Each path below is one point turned by a fixed rotation once a step. After each direction that follows a path, write how fast that rotation turns it, in degrees each step (0 if it stays still).
Each turn is a multiple of 5 degrees from 10 to 175, or 0.
Each row of a path follows its step; steps can be skipped.

step 21: 4 -17 17 9 10 -8 7 20 -8 -11 24 50 -38 -1 37 36 9 -12 13 -24 -15 -3 4 34
 -16 -19 49 -46 18 -17 -13 42 -7 3 -16 -23 19 -43 -1 -22 -1 -28 13 -15
 26 27 36 -3 33 0 -21 -40 -9 9 24 -34 3 21 4 2 -4 10 1 13 16 11 11 -13
 26 3 -32 1 -36 -55 9 -20 -22 34
step 23: -42 45 11 8 7 29 -13 0 -6 -16 23 2 10 26 16 -36 -20 11 -25 4 17 -33 10
 -3 -33 -25 9 -37 9 -6 -4 52 -25 15 -2 -16 52 -1 -8 -14 6 -10 -22 -13
 -13 2 -28 9 41 -3 32 -52 14 -5 20 20 16 2 -2 24 -24 46 -29 4 -13 49 7
 12 46 -13 10 -11 6 -36 29 -19 -4 -1
step 26: 7 20 18 -2 -47 27 14 41 1 5 32 5 -18 5 -23 1 9 8 15 -9 -16 4 11 24 -39
 -9 44 5 -44 28 -11 27 19 -10 -47 -25 10 -14 45 -7 0 6 -11 -6 -12 60 -25
 34 -17 22 0 1 -47 -12 -36 -18 -6 -4 21 4 37 1 -10 -28 -17 7 -27 -21 -44
 -13 -2 1 -17 24 36 13 4 -7
step 29: -6 -11 42 -10 -29 -14 -38 9 -4 -18 9 -12 -28 11 26 32 23 8 44 55 13 16
 -41 16 8 -13 -12 -9 -1 -19 27 8 10 8 44 -3 2 0 -14 15 -28 36 6 -41 -31
 0 -32 10 37 -63 15 -7 -49 37 4 -2 31 -14 30 8 -5 2 -1 19 -3 11 16 35
 -11 21 15 -15 10 -3 39 -4 24 -2
step 31: -36 -46 -7 -3 -3 -2 -10 -46 -40 27 15 0 -43 22 18 43 55 53 -9 -8 -1 -6 1
 8 -12 -23 16 -20 -47 22 22 -12 -8 10 8 18 29 17 -11 -9 -25 23 4 -28 10
 35 -11 -5 19 -1 -15 15 -55 7 13 0 5 19 40 -18 17 -2 6 30 27 -18 7 -34
 27 -3 4 18 7 -34 25 -27 3 -2
step 33: -43 -25 -18 -5 18 33 3 -7 -17 2 10 -30 -34 31 -5 -16 10 32 0 -27 33 7
 -28 -3 -8 -20 1 -44 9 -7 -76 -12 5 -17 21 44 20 23 -7 15 -1 2 -3 -39 10
 23 10 12 4 23 37 3 -18 34 1 7 2 -14 -16 -8 -32 12 -17 9 27 58 -17 -35
 -6 -34 0 27 -3 10 41 -1 -22 -11
step 34: 12 -24 19 -15 -1 -12 -41 -17 -12 6 -3 -17 10 -53 -18 1 10 0 1 26 10 -48
 -6 16 -21 -5 -17 -58 -16 -3 14 4 -11 -14 -37 -2 -56 -21 23 -19 6 -25 9
 -3 5 22 -22 41 24 15 -14 -23 23 -2 -2 0 47 7 25 19 -38 14 -17 -7 -7 80
 -22 19 28 -3 7 -7 23 -16 4 -3 0 17
step 35: -6 -43 -5 4 9 -43 24 9 12 -27 10 -15 0 33 -3 -10 51 14 12 6 -17 -7 0 24
 -8 12 42 -35 -13 -11 -76 -27 -17 -32 -4 42 27 26 15 -17 -7 26 -1 -38
 -17 -33 -29 -5 26 -3 23 -3 12 -20 6 -13 -5 4 -18 32 2 -26 20 -12 -21 18
 -20 50 2 -20 34 4 10 28 5 14 -12 6
step 40: 33 -40 32 -1 -10 -8 15 8 -22 -5 -15 21 -39 14 -14 1 42 -29 61 -9 -5 20
 20 -1 10 -18 2 -1 11 2 -20 34 -19 -28 -4 -1 4 -24 -9 10 -19 -3 -13 -2
 10 -43 18 6 38 -30 -5 -35 -30 -3 8 24 22 39 -6 -16 -41 -10 -29 4 7 34
 -15 9 -3 60 -28 4 26 16 17 -20 36 -43
Directions:
5 5 -8 2 -1 -9 -4 1 -3 2 8 -10 6 11 2 -4 -6 -3 -14 3 -7 -2 2 8 -8 -1 3 2
 5 -1 1 2 10 2 -6 2 6 1 0 3 -1 4 -8 -8 1 -4 3 -4 0 -6 6 -7 -9 8 -4 -8 -5
 0 5 -3 2 7 0 -9 -4 4 4 12 -7 6 7 -8 -3 7 4 1 1 3 : 120
3 -4 9 6 12 -6 9 2 -1 0 -10 -4 -8 -4 0 -12 0 -2 -4 -2 3 6 2 -6 -3 1 0 5
 4 1 -4 0 1 -11 7 12 0 0 -1 2 -2 -4 -8 2 5 -19 -2 -8 -3 -5 1 1 4 -1 0 -2
 -8 0 -2 7 12 -2 -9 1 2 3 -3 4 4 -2 2 6 0 9 -1 3 7 -5 : 140
0 -1 2 -12 0 -4 4 -12 4 -5 3 -5 11 4 -8 -3 1 3 -2 2 1 8 -8 -3 -1 3 5 4
 -7 2 -1 1 -5 2 -1 -3 3 -7 -8 2 -4 6 -9 1 -10 -5 -4 -3 5 -6 -2 7 2 -7 7
 -4 7 2 3 11 -5 4 -1 7 -9 -5 8 -7 5 2 13 -3 -7 -5 -7 3 7 -1 : 60
7 4 -2 -5 -4 6 11 -1 2 -8 -3 -4 -6 -3 -1 -4 -4 5 -2 7 6 5 4 -1 -2 -4 -1
 4 1 -2 8 2 11 0 7 -8 -3 1 5 13 -2 13 2 -5 5 9 -7 1 8 4 10 0 1 5 -8 4 -2
 4 10 7 7 1 3 -1 -4 -12 -6 -1 4 -2 -6 0 0 -3 1 -10 5 -6 : 20
3 -1 7 -3 8 4 -6 9 -1 3 -3 3 3 -8 3 8 -4 -2 -2 4 -2 7 4 1 -2 12 -2 -4 0
 0 -8 -5 4 -1 7 -1 7 3 2 -1 7 5 14 0 -5 -7 4 7 1 -6 6 -4 -4 -3 -7 -11 6
 1 2 10 8 -3 4 -1 3 -4 13 5 3 0 -3 -3 -7 -11 -1 5 2 10 : 45
-4 0 7 5 4 0 4 -3 9 -9 15 2 -9 -7 -4 -1 -9 4 -5 3 1 -2 -7 12 -1 5 -5 1
 -2 8 1 -8 0 1 1 -12 6 0 -2 -3 2 -12 5 -2 -1 -1 -12 -6 -1 -6 -1 3 -13 0
 5 2 -3 0 -2 5 3 1 -3 -2 -5 2 0 -5 4 4 -7 4 -1 5 8 -2 -11 1 : 10
1 0 5 -2 3 6 3 -1 -8 -2 -2 2 0 10 5 3 0 -8 -5 5 1 -7 3 0 0 10 -7 4 5 -2
 7 12 -13 -1 3 7 -6 -5 -1 -9 -5 -4 -3 2 7 -1 -4 -2 6 -1 7 -1 1 -1 11 -9
 13 5 6 6 -3 2 0 -10 0 1 4 -4 -7 1 -15 0 -3 0 0 -10 -3 -3 : 170

step 6: -25 -18 -46 -28 -20 -31 -28 -9 4 5 17 13 2 32 4 -12 18 22 -41 19 -32 -24
 46 -11 -24 -13 6 -20 -19 20 -56 54 50 -5 18 37 -15 -1 50 0 -19 9 2 24
 -29 -21 20 -3 -7 16 18 7 -31 -21 -17 -41 8 15 29 3 5 -23 -27 37 -28 -31
 14 -28 -9 -24 -34 10 -15 6 17 16 -22 -15
step 12: 12 22 4 -24 -40 5 31 -30 -14 -16 9 42 -50 -44 3 17 9 28 -21 19 -24 24 2
 2 21 -15 20 1 14 -34 29 38 18 -18 -29 40 15 23 0 10 35 -2 -2 -6 -23 -32
 -52 -12 24 -11 13 33 -38 13 -56 10 10 -20 19 18 -8 26 7 28 -34 24 -21 3
 28 -29 20 18 15 32 -40 7 -20 -18
step 14: 16 35 -9 20 2 -1 -4 -21 17 -6 -26 -21 13 -8 14 -26 37 23 -14 5 -17 25
 -46 -42 -25 -22 -11 -23 3 -4 -8 -7 25 -20 7 13 26 -19 29 -38 31 -25 -4
 -42 -32 -4 -33 19 24 31 3 -14 17 -28 17 -13 -12 48 38 4 20 -18 -3 -3 13
 -24 0 -76 -22 26 -26 -3 -13 -26 43 -22 -45 -30
step 27: -11 0 -6 -27 32 6 -8 -12 9 -64 -35 -59 34 -7 4 -13 18 51 -14 -17 3 8 -23
 -5 -34 8 29 -24 -32 21 1 -13 5 -14 13 18 6 2 10 -1 7 24 -34 -30 -31 -34
 -14 25 9 -9 23 11 25 -7 19 -43 60 -29 -27 12 8 -1 -17 -2 40 13 -37 26
 -20 15 8 28 -33 -18 31 -6 35 -41
step 29: -23 5 42 -11 -20 -16 22 -25 2 -6 -14 -16 -32 14 10 16 -18 13 -55 21 -11
 26 23 -7 -12 5 -14 -31 41 69 -17 -30 -5 -5 -19 -16 -35 -20 -10 33 12 30
 18 23 -10 42 -21 44 -69 -33 42 -49 9 -14 2 17 -29 -21 24 12 -7 -21 -3
 34 -23 16 2 6 21 -11 27 -16 19 5 5 12 -2 -4
step 33: -29 35 -46 -5 -28 -21 -24 63 53 -58 2 -7 10 -39 9 -35 -11 -3 -14 7 22 -1
 17 12 -28 4 11 -21 19 26 43 36 34 19 -6 9 -38 17 12 25 4 -29 -38 -46 15
 26 16 -5 -9 -54 33 -8 -18 17 -5 13 -17 14 -22 -35 -14 19 -11 18 -18 -8
 -11 1 -4 13 -3 6 31 -4 16 -15 -31 -11
step 40: -21 -8 8 23 10 4 -8 -10 -51 3 -35 -12 -17 6 -5 -13 -12 1 -5 2 -11 15 -19
 43 36 26 24 5 -22 -22 30 33 17 -16 -4 -21 -3 6 18 -29 -18 48 -21 2 -5 7
 36 24 -25 -19 35 -25 8 -7 37 -19 35 -27 1 -10 24 -26 2 -9 -2 -23 -46
 -51 -12 15 -49 -17 10 -53 64 -15 46 3
step 43: 13 23 -20 15 -23 15 -23 -40 -16 4 26 -42 -25 32 16 13 44 21 -19 -25 13
 24 4 -7 4 2 -35 -31 19 -30 -35 -10 33 -16 -5 9 -16 -19 -9 -24 38 3 -2
 -9 23 2 -35 -48 38 -14 -7 47 -35 20 -20 3 15 7 -57 -16 22 20 -14 -4 -10
 48 -27 -12 10 -3 -1 -28 -23 27 30 -9 -33 -40
step 45: -32 9 -13 28 17 -30 40 -3 -44 -15 34 -17 51 -38 44 -24 44 5 29 -14 -23 6
 -30 11 40 -16 5 10 25 22 -2 -2 28 -35 -2 -1 -59 -4 -12 -22 -11 8 -6 -30
 20 17 -31 57 -18 -9 6 0 -2 1 -11 1 -15 -1 22 19 14 -8 -23 32 38 -26 12
 -36 -33 -7 13 36 29 -21 -20 -13 -31 -2
Directions:
-4 9 8 -6 7 2 4 7 5 -6 1 -3 5 -5 7 1 -6 -2 1 3 -3 6 -11 -3 5 -3 1 4 1 7
 3 -7 -4 -3 -5 1 -3 -7 3 -3 -8 -7 -2 -9 12 -1 6 -8 2 -10 7 6 1 -5 2 -13
 3 5 3 0 4 9 -2 -8 2 4 4 -3 -16 -3 -7 -3 2 2 2 0 4 -1 : 60
-2 12 3 0 -7 -5 -1 4 0 -8 -9 3 -4 -4 1 -6 8 -4 1 3 2 3 0 -10 17 2 -9 -1
 1 10 7 4 -1 10 -3 -3 -4 1 0 0 -2 7 -5 7 -3 2 0 4 -8 3 -5 -3 -5 3 -10 -1
 0 3 -7 8 1 0 2 -12 -5 -6 -4 8 0 1 4 3 8 6 -10 2 -2 0 : 85
-9 -5 3 1 0 13 -1 3 6 -5 -2 6 -1 4 -3 -1 0 6 -11 -2 2 1 4 -9 -7 4 7 2 9
 7 3 1 -3 -7 0 1 -7 8 -5 0 4 3 0 3 3 -11 -9 -7 2 -1 -4 2 -1 -12 1 6 10
 -6 -1 9 -7 4 7 3 -5 -10 -1 7 -6 -5 -10 0 1 -3 -2 5 -3 3 : 125
1 8 -3 -1 7 5 -2 -5 4 3 2 5 3 1 -8 -12 6 9 7 -1 -8 0 -1 -2 -3 6 -3 5 -4
 -9 -1 2 -12 6 0 8 -9 -4 -6 -2 1 0 -7 -1 -2 1 -2 7 5 -3 -5 -4 -6 -1 0 8
 -2 6 -5 -2 -8 6 -2 -6 0 0 9 0 -11 0 7 -1 -4 0 13 -4 -10 -10 : 60
-13 1 0 10 9 2 -7 3 -10 -5 5 0 12 7 -3 -5 -1 -3 4 -7 7 -4 1 -7 6 2 3 6 0
 -4 -7 5 13 -4 -5 1 -2 2 -4 0 -6 -12 0 0 4 7 13 0 1 3 4 -1 -2 5 -3 7 7
 -8 -6 -3 2 2 -4 1 -13 3 -3 -5 2 2 -2 -3 5 1 -1 1 -4 -4 : 145
1 0 2 -14 15 4 0 -2 -7 2 5 4 2 6 -1 4 7 1 0 9 0 2 -7 0 -7 -8 -1 0 5 9 -9
 -5 4 4 -2 3 6 -3 11 -2 -6 -3 1 6 1 -1 1 11 -10 2 2 -12 2 0 -3 -2 0 0 -3
 1 -12 -4 9 0 -1 -6 -7 -3 -6 4 3 -1 -7 1 -1 9 -6 7 : 140

step 1: 5 -41 -30 -41 23 -1 27 -3 29 1 19 19 17 -9 22 20 22 2 -13 -23 -21 27 -22
 -23 14 5 12 -22 -18 21 -33 29 14 -5 -29 24 -5 20 28 3 -23 23 -6 14 31
 -6 53 -34 26 43 -6 14 13 1 -5 -9 22 4 -5 -25 1 46 -23 -38 -3 27 -6 26
 -26 -9 52 12 -58 12 6 10 33 22
step 10: -12 -18 -3 14 54 -28 17 26 1 2 -20 35 25 -16 -2 18 20 -44 -7 11 -7 14
 -35 17 -16 -22 -17 20 -19 49 -20 -12 -47 -25 -41 6 0 28 -7 -40 -55 -28
 16 16 25 9 45 12 13 -16 22 -11 -4 19 -9 -24 -31 -14 14 7 40 3 10 -17 10
 0 17 -26 -23 24 -19 -25 -38 -27 -4 32 1 -18
step 14: 19 -39 -21 -35 51 24 0 43 9 4 44 41 0 -19 12 28 9 -5 -50 -4 -11 9 -8 -21
 -12 4 -7 56 -24 14 -5 6 -31 -22 -32 13 12 -18 -23 13 -52 -18 -15 27 24
 44 30 12 52 14 -23 -3 11 8 -14 -14 13 10 6 17 3 22 -12 -3 31 32 15 -20
 -28 12 18 -24 -28 12 11 -2 17 1
step 17: -6 -9 -30 -37 46 -13 3 16 -13 -14 -28 28 40 8 23 -14 23 -5 -41 12 -10 14
 -6 -11 17 -10 7 33 -34 15 17 -2 3 -31 -39 8 24 3 -15 -25 -69 -15 9 18
 19 -13 38 -5 -2 46 31 -19 -24 -12 -4 18 0 -29 -11 8 16 51 -19 -13 30 4
 -12 24 -7 -11 34 21 18 -40 27 35 25 -2
step 26: 10 -6 -15 -6 16 14 22 16 10 -39 -32 31 5 -36 -12 27 10 -13 9 -47 34 5
 -17 -11 12 38 3 26 -2 37 -33 0 -1 -16 -20 44 29 16 6 -33 -45 -29 43 24
 25 12 13 -20 -13 -10 16 13 4 -5 -5 -13 25 -11 -8 -36 10 12 24 39 14 34
 -15 -39 -20 -13 3 7 -71 -3 -27 -3 -10 8
step 27: 28 27 0 -61 36 29 7 7 49 5 10 30 27 -24 28 -1 26 -31 -31 -14 -12 1 -43
 10 5 -23 -9 43 -2 25 -18 -30 -15 -15 -2 4 3 29 -25 -6 -4 -22 -8 -7 -14
 13 8 -24 54 10 0 -12 -11 -43 -5 -30 14 26 -4 -10 -1 22 -49 10 -2 12 17
 25 -14 -8 -10 14 -41 -26 -8 5 48 29
step 29: 32 -1 -8 -21 43 -18 26 1 14 -45 7 3 9 -5 -6 -19 21 -19 -35 -46 4 -15 -30
 5 20 18 26 -23 10 15 8 11 -9 -40 18 5 -3 -38 14 -3 -45 -34 31 32 11 -23
 55 14 24 -18 -15 -23 -27 -7 3 -30 9 21 23 22 -1 35 -8 33 5 24 -28 -16
 -29 15 -1 -13 -52 5 3 49 12 -21
step 30: -20 -2 -41 -49 29 45 -40 24 -13 -12 -21 16 30 -40 1 -3 35 -22 -22 -22 2
 -7 8 2 9 -33 -2 24 -2 10 -29 -6 -6 -4 -52 11 6 33 13 -14 -38 -6 -26 18
 26 -6 18 10 21 4 9 -27 12 -36 11 24 34 20 -38 -33 20 42 13 28 -13 21 7
 -35 -18 -21 36 -9 -40 -16 3 10 18 -18
step 31: 34 46 -23 -51 17 -7 3 36 5 14 13 20 -15 -13 4 1 17 4 18 -22 -1 7 -38 -42
 2 37 16 -12 -1 37 28 -5 13 11 -19 57 0 3 -15 -23 -1 0 56 -15 22 -4 4
 -29 33 19 13 -2 -1 -36 -28 0 13 10 24 -21 18 21 -35 11 23 20 22 10 -39
 -8 46 32 -50 -21 -2 6 22 6
Directions:
-4 -8 1 -9 -1 -5 4 -5 5 5 1 5 -3 -3 13 2 3 -3 0 6 2 -1 8 13 -5 -9 10 8
 -3 -1 1 -3 -8 -4 -12 8 -4 -2 5 -9 -1 0 4 3 -5 -6 7 2 0 5 -7 7 2 -12 -5
 1 -2 -3 -8 0 0 5 4 7 -7 2 -2 -1 3 8 -2 0 6 -1 -5 -6 -3 6 : 110
-5 -2 6 5 -3 6 -3 -1 -1 -9 6 -5 -13 15 4 -7 2 -6 7 -7 -12 -4 -4 2 -2 -3
 0 0 -4 6 0 8 2 -1 -3 9 0 6 0 4 -13 2 3 -6 4 -4 -11 -7 3 -2 -2 -1 2 7 -7
 -2 4 -1 -4 -3 -5 6 2 0 -1 2 1 -10 5 11 -4 0 2 3 2 -1 12 6 : 170
-5 2 -10 -6 -1 10 -6 5 7 -8 4 -1 2 2 2 9 -5 -13 1 7 12 -4 2 -5 -1 -7 1
 -5 0 6 -8 -1 6 6 -4 -3 3 -4 0 0 0 -4 2 0 -3 4 -7 -1 4 -1 -2 5 -14 -4 3
 4 2 5 -1 1 -2 0 9 3 10 -8 -7 -12 -2 4 -8 0 -6 8 -1 -3 -6 -8 : 95
-3 4 1 -3 -3 4 -1 -3 9 6 -5 2 -4 4 4 8 5 5 5 5 -13 8 -7 -10 -8 -2 2 7 4
 1 5 -1 9 -5 -4 -15 -1 -1 3 -1 3 -1 4 3 7 -5 -3 0 13 7 -2 4 3 2 -1 4 8 9
 9 -2 3 -8 3 7 3 -2 2 4 0 3 13 -1 8 6 0 1 0 1 : 110
2 0 -8 7 -5 -3 -6 -2 -4 -9 -4 -1 6 -12 3 2 6 -3 3 -3 0 0 -9 3 -13 3 4 5
 7 -1 -4 4 4 -2 6 1 2 2 5 -3 -2 5 -1 8 0 12 1 -5 -2 10 3 1 0 0 -7 0 -5
 -2 4 9 -12 12 4 -5 -2 4 1 -4 6 4 8 -14 4 -3 -1 -3 0 -11 : 90
2 -2 -6 7 -4 -4 0 7 -1 2 1 1 -9 -4 -3 0 -2 -6 3 7 -8 0 -4 -5 1 3 -1 -1
 14 1 13 3 -9 7 -5 7 5 -1 5 -2 -5 -5 -8 -6 -7 12 -4 7 2 -4 -5 -9 5 -9 -9
 11 8 -3 1 0 3 -1 1 3 -2 6 -1 -5 -5 -11 2 -3 -3 7 -5 -2 -4 4 : 65
